128 stands for zero in the data rows.
Here are some points:
[172 124 139 127  99 102 144 130 162 129 125 119 116]
[111  79 156 159 162 126 113  93  94 163 169 187 192]
[190  35 137 113 146  99 157  93 144 166 177 172 139]
[ 25 255 121 122 126 210  94 184  31  62  74  76 107]
[ 72 133  99 168 168  51  35 149 202 153  80 116 171]
[165 110 145 106 106 162 165 103 107 117 151 146 111]
[153 145 122 113 102 127 133 150 176 147 118  85 111]
[ 32 105 125 166 207 100  45 112  87 132 129 174 207]
[165 119 165 100 108 198 198 104  59 141 187 144 116]
[101 179 134 105 120 180 149 139  87 120 133 105 109]
[144 107 110 125 149 100 129 138 155 129 120 128 119]
[118 134 138 132 113 143 131 118  99  96 136 129 133]
[105 122 107 157 128  70  76 134 144 105 115 135 145]
[159 135 128 117 100 133 155 131 158 155 139 102 114]
[157  96 137 107 125 133 155 104 134 151 162 145 123]
[123 147 127 122 123 112 108 128 151 125  95 117 113]
[171 156 140  81  72 166 188 120 136 115 127 101  76]
[ 28 199 169 163 176 168  82 130  41  79 127 144 166]
[170 119 114  97 109 146 181 124 142 152 139 105  93]
[ 98 174 138 129 133 164 120 142 104 135 121 103 145]
[ 96 199 105 108 112 159 123 156 122 124  82  85 107]
[ 95 130 121 151 170 125  95 140 113 113 105 135 142]
[125 142 109 121 145 109 116 151 162 109 100 102 102]
[148  91  98 145 104  41  91 129 226 112 106 122 129]
[ 74 158 157 144 154 178 109 114  52 136 141 155 170]
[  0 253  91 134 153 125  35 189 129 102  18  68 129]
[ 87 138 101 162 131  49  69 142 200 134  88 121 158]
[ 98 136 127 142 121 114  88 137 132 104  84 128 140]
Here are 10 more points, each followed by its number:
[ 97 185 114 115 109 111  97 149 164 100  71 100 101] 0
[ 94 151 136 120 158 143 109 128 102 120 117 126 131] 1
[162 125  98 101 102 115 155 145 187 147 104  90  81] 2
[123  94 141 167 166 101 115 119 111 115 158 163 161] 3
[125 137  98 106 114  73 115 139 218 149 101  86 105] 4
[103 101 142 155 161 112 106 111 110 142 142 167 180] 5
[196 102 109 109  99 114 160 150 172 141 134 103  92] 6
[182 122 136 103 100 194 198 122  69 110 161 121  93] 7
[191 116 125 114  86 127 187 116 165 148 154 121  93] 8
[130 170 137 109  95 150 149 128 137 145 120 108 102] 9
Which three of these numbered points are nearest to each point below, ignoring the 3 directions in which the first points spread most? Their numbers follow each, nearest first.
[138 113 195 140 149 205 169  88  12 108 211 185 161] > 3 5 7
[135 114 119 147 140  82 115 134 169 122 129 126 118] > 3 8 6
[130 152  74 113 100  79 117 161 218 143  72  73  79] > 2 4 1
[ 97 124 124 140 135 122 100 128 113 133 115 137 160] > 5 2 8
[166 137 134  99  92 146 161 120 143 120 127 114  87] > 0 5 1
[ 79 106 131 165 179 153  94 117  36 104 145 181 182] > 7 6 3
[100 215 136  95 120 171 129 156 103 115  94  72  82] > 1 4 2
[ 89 123 174 160 182 146 108 106  61 106 158 176 178] > 3 0 5
[119 152 130 122 121 137 120 126 134 106 115 118 116] > 0 1 5
[ 91 138 153 161 159 101  88 128 132 106 131 142 153] > 3 0 8
[216  71 132 113 103 121 177 112 178 167 166 125 119] > 5 6 8
[163 108  95 109 124  43 115 138 249 150  96  97  90] > 1 4 2
[185 115 114 113  99 113 165 129 163 122 147 112  93] > 3 7 8
[132 149 149 125 123 185 143 128  78 135 142 121 137] > 5 6 8
[111 132 127 125 132 137 138 126 118 132 148 126 128] > 8 2 5
[104  58 132 183 196 123  94 104  60 116 175 202 202] > 7 6 3
[128 144 105 133 131  87 107 138 178 128 114 107 113] > 8 1 5
[159  87 150 117 146 152 156 100  90 142 173 155 132] > 1 2 6
[151 124 143 113 113 160 155 110 102 114 144 141 117] > 0 5 7
[119 134 140 139 138 176 148 117  43 106 158 154 143] > 7 3 6
[ 75 188 145 121 130 183 117 130  56 101 110 130 128] > 0 5 1
[144 159 118  80 112 134 149 139 163 138 102  82  78] > 1 4 2
[110 144 165 120 129 245 159 111   0  87 189 164 159] > 7 3 6
[129  56 148 161 155 103 114  92 122 167 171 188 188] > 5 8 9
[116 130 165 137 131 181 146 103  54 156 171 166 153] > 9 8 5
